(in the rows, 128 means zero)
One turn moves each row of this set onto another row. After a few examples, where does it send each row asked below?
J_114: [140 130 107 121 162 137 137 133 119 149  99 154 116 131 125 128 130 130
 125 150 116 129 151 131 113 148 120 121 127 154 133 117 129 117 140 118
 118 109 157 108 135 113 149 155 109  92 132 109 141 143 109 114 138 119
 143 117 142  87 133 112 122 143]
J_298: [126 130 107 136 128 130 105 143 125 127 126 143 126 130 114 139 117 128
 158 142  81 131 141  92 144 134 135 131 111 157 148 113 162 148 141 125
 118 136 165 116 116 160 141 144 120 110 161 120 135 118 155 150 129 157
 153 123 153 103 133 144 116 139]
J_293: [134 103 116 130 139 125 116 146 151 109 146 137 124 120 132 128 116 117
 131 158 139 105 114  97 107 143 153 138 117 131 136 111 141 123 173 117
 143 150 103 113 141 129 140 117 114 114 171 142 129 105 125 122 113  87
 101 131 103 123 131 150 133 145]
J_63: [141 135 108 119 159 138 135 129 115 149 105 159 119 128 125 129 131 134
 128 141 115 127 148 131 114 153 129 122 128 158 131 118 123 117 139 119
 118 110 157 111 135 114 150 159 110  94 133 108 138 140 106 115 137 119
 140 113 139  83 126 111 125 145]
J_500: [134  99 114 133 135 127 117 151 152 115 149 146 129 120 129 128 110 116
 134 162 140 106 115 103 104 140 152 141 120 134 137 110 142 127 167 118
 143 143 102 116 141 126 136 113 112 113 170 144 133 106 127 128 115  86
 103 134 104 124 131 146 135 143]
J_366: [138 131 108 117 163 139 139 129 117 152 101 159 117 126 122 127 133 128
 129 142 117 122 145 131 111 150 124 124 124 154 131 112 126 117 139 115
 118 112 158 110 139 109 148 153 115  97 133 111 134 142 104 115 138 122
 146 116 139  87 127 108 125 141]
J_254: [153 134 120 112 127 119 126 175 126 116 138 142 157 164  93 148 106 129
 151 155 118 101 132  91 123 140 127 152 128 111 127 132 155 164 120 116
  97 120 106  96 154 120 142 122 121 143 173 116 136 112 135 105 135 111
 153 137 159 103 103 125 118 161]
J_840: [161 114 118 122 136 123 102 175 153  97 111 148 137 135 138 138 130 109
 145 154 137 114 113  88 122 163 143 130 134 129 138 107 142 127 150 128
 154 140 107 114 131 150 139 114 134 126 170 132 152 113 131 114 121 123
 119 140 123 123 130 149 151 156]
J_768: [118 109  82 146 138 124 140 134 130 134 127 133 144 104 120 124 116 125
 155 149  82 122 144 112 118 117 143 132  99 126 143  93 158 156 154 106
 105 118 136 114 120 127 150 127 119 128 146 134 125 132 135 151 135 138
 120 127 155  98 130 141 117 143]
J_852: [105 125 108 149 123 148 145 146 116 127 159 139 136 139 117 137 122 149
 156 156  82 104 132 109 104 128 132 124 112 130 138 128 150 143 123 124
 112 133 144 117 113 155 142 123 131 142 127 117 148 118 147 149 113 152
 126 103 151 101 129 138 107 141]
J_595: [128 106 110 129 132 129 113 185 159 108 149 143 140 146 124 153 116 109
 133 175 132  94 101  90 122 132 137 118 119 126 133 133 150 136 122 129
 137 154 114 117 134 137 149 122 136 127 181 145 154 119 131 113 100 101
 119 122 111 115 128 162 140 142]
J_409: [125 150 127  94 134 130 117 163  98 119 154 123 151 155  96 140  95 127
 136 143 104 112 139  90 118 119 130 132 118 135 130 135 130 140 131  91
 113 146 103  90 151 115 156 128 109 109 178 118 118 123 143 116 137  96
 116 127 130 114 110 138 110 151]
J_483: [157 117 120 122 136 121 100 175 154 102 113 152 140 136 139 135 127 108
 147 158 137 113 111  89 120 165 138 134 133 135 134 104 139 121 150 125
 151 142 107 112 129 153 135 114 129 134 171 129 154 115 129 121 121 122
 122 150 119 120 130 145 147 157]
J_849: [101 119 108 144 126 144 144 155 119 129 159 138 128 137 116 135 127 143
 159 156  78 108 128 116  98 126 130 121 111 135 146 130 158 148 130 126
 114 134 137 123 111 156 147 126 132 139 140 119 145 121 152 150 119 153
 127 101 142 104 130 140 107 139]
J_424: [126 136 112 132 156 147 134 157 105 131 119 162 119 145 122 129 145 120
 119 150 124 127 128 126 137 149 109 126 121 137 122 144 145 136  98 122
 125 129 150 128 124 141 150 157 129 113 138 100 146 133 119 107 143 121
 161 113 156  73 135 112 120 142]
J_345: [152 130 122 110 130 120 124 181 116 114 141 136 154 158  96 143 110 129
 148 149 118 111 133  94 119 141 119 146 128 110 135 139 159 163 124 117
 106 124 106  93 163 119 145 122 124 144 179 110 135 111 134 105 136 112
 147 137 165 105 103 118 120 161]
J_499: [127 136 107 136 155 148 136 158 103 131 119 161 122 145 129 131 142 125
 122 148 122 125 131 128 132 151 113 126 123 132 122 149 140 137  99 128
 125 126 148 128 126 141 152 153 122 113 141  98 150 134 115 107 144 120
 155 110 161  68 134 114 120 147]
J_210: [106 143 108 137 170 143 154 153 111 163 135 165 122 133 122 139 134 152
 125 141 118 120 130 127 130 127 126 107 113 129 132 139 121 130 114 108
 125 120 141 119 144 110 163 145 112 108 138 129 132 125 113 114 128 106
 124 110 150  82 140 117 108 129]
J_5: [130 106 108 132 136 124 111 187 159 107 149 143 145 143 122 152 118 112
 132 173 131  98  98  92 122 136 132 117 116 129 135 129 157 127 119 131
 137 150 114 112 139 136 149 121 137 137 184 142 153 116 127 111 102  98
 113 122 115 112 126 157 140 146]
J_84: [125 140 107 139 120 135 104 145 126 124 128 147 127 133 115 136 117 137
 148 139  87 126 142  88 144 139 138 138 104 154 140 115 157 147 140 128
 115 142 167 115 115 153 137 140 114 110 154 119 136 122 150 154 136 157
 151 120 159  96 128 145 118 140]
J_896: [105 145 107 133 167 144 157 159 114 166 132 166 117 135 121 135 134 150
 125 146 113 123 130 129 119 128 120 104 115 125 134 137 125 127 117 110
 124 119 134 122 141 110 160 147 110 106 136 126 133 127 115 118 131 104
 126 112 146  83 146 119 104 126]
J_272: [104 143 109 132 170 147 160 156 111 161 136 165 121 134 119 136 137 147
 124 143 116 121 124 125 124 129 122 108 111 128 132 135 121 127 115 108
 128 119 141 123 145 110 160 142 117 108 136 126 128 126 117 113 131 107
 127 105 143  87 140 112 107 122]
J_94: [126 108 109 128 134 130 113 186 160 106 147 139 138 141 120 151 121 111
 131 165 136  95 105  91 118 133 137 115 119 124 137 129 156 135 123 130
 136 154 113 115 142 133 151 123 139 134 187 142 151 113 127 110  99 100
 113 119 118 112 126 165 142 143]
J_669: [150 135 137  86 132 129 126 160 124 124 136 128 154 155 115 118 113 124
 157 160 127 121 150  89 116 147 138 159 127 132 147 113 113 142 142 116
 104 126 101 119 139 123 135 122  97 132 164  97 143 119 147 131 137 118
 120 120 136 112  89 119 129 145]
J_606: [124 150 123  99 126 135 123 159 100 121 154 126 151 161  92 146  85 126
 134 149 110 111 140  92 122 117 137 140 125 138 130 126 132 139 125  91
 116 142 102  96 148 123 153 119 110 108 172 119 115 119 146 121 131  93
 115 128 126 113 107 139 111 147]
J_676: [158 132 143  81 137 130 122 154 115 124 143 125 148 150 115 116 117 127
 161 157 121 129 150  91 111 143 135 154 127 128 150 121 123 136 140 114
 107 127 104 113 142 120 130 125  96 132 163  93 145 126 146 122 138 115
 121 118 141 120  94 122 132 146]
J_604: [121 135 112 136 155 147 133 161 101 133 115 163 117 145 127 130 140 122
 118 151 118 132 133 127 132 147 110 121 122 135 128 150 145 139 103 126
 123 126 147 133 126 140 151 156 125 108 142  99 154 128 120 108 142 119
 157 116 156  70 138 116 120 144]
J_132: [157 113 113 121 130 121 100 176 157  96 110 153 142 136 136 138 124 104
 144 157 137 111 115  89 122 164 140 130 139 132 134 105 138 129 155 125
 153 141 109 112 130 151 140 116 132 124 168 136 149 115 133 120 118 123
 124 145 122 120 133 146 144 154]
J_171: [130 106 115 132 142 128 112 152 149 114 148 143 129 118 133 132 109 113
 131 160 135 107 110  99 107 142 151 140 112 137 135 112 138 119 168 119
 142 146 104 113 146 128 137 110 111 116 175 141 130 106 126 129 114  85
 102 136  99 121 131 147 133 146]
J_542: [119 121  79 149 131 125 143 134 120 134 124 138 152 106 121 129 109 131
 150 151  81 122 145 108 122 122 150 135  99 125 141  93 156 155 153 109
 103 125 139 112 122 124 154 127 125 122 139 130 127 131 126 154 132 136
 119 122 155  96 119 137 123 143]

J_604 -> J_94
J_5 -> J_272
And these:
J_676 -> J_298
J_84 -> J_254
J_595 -> J_210

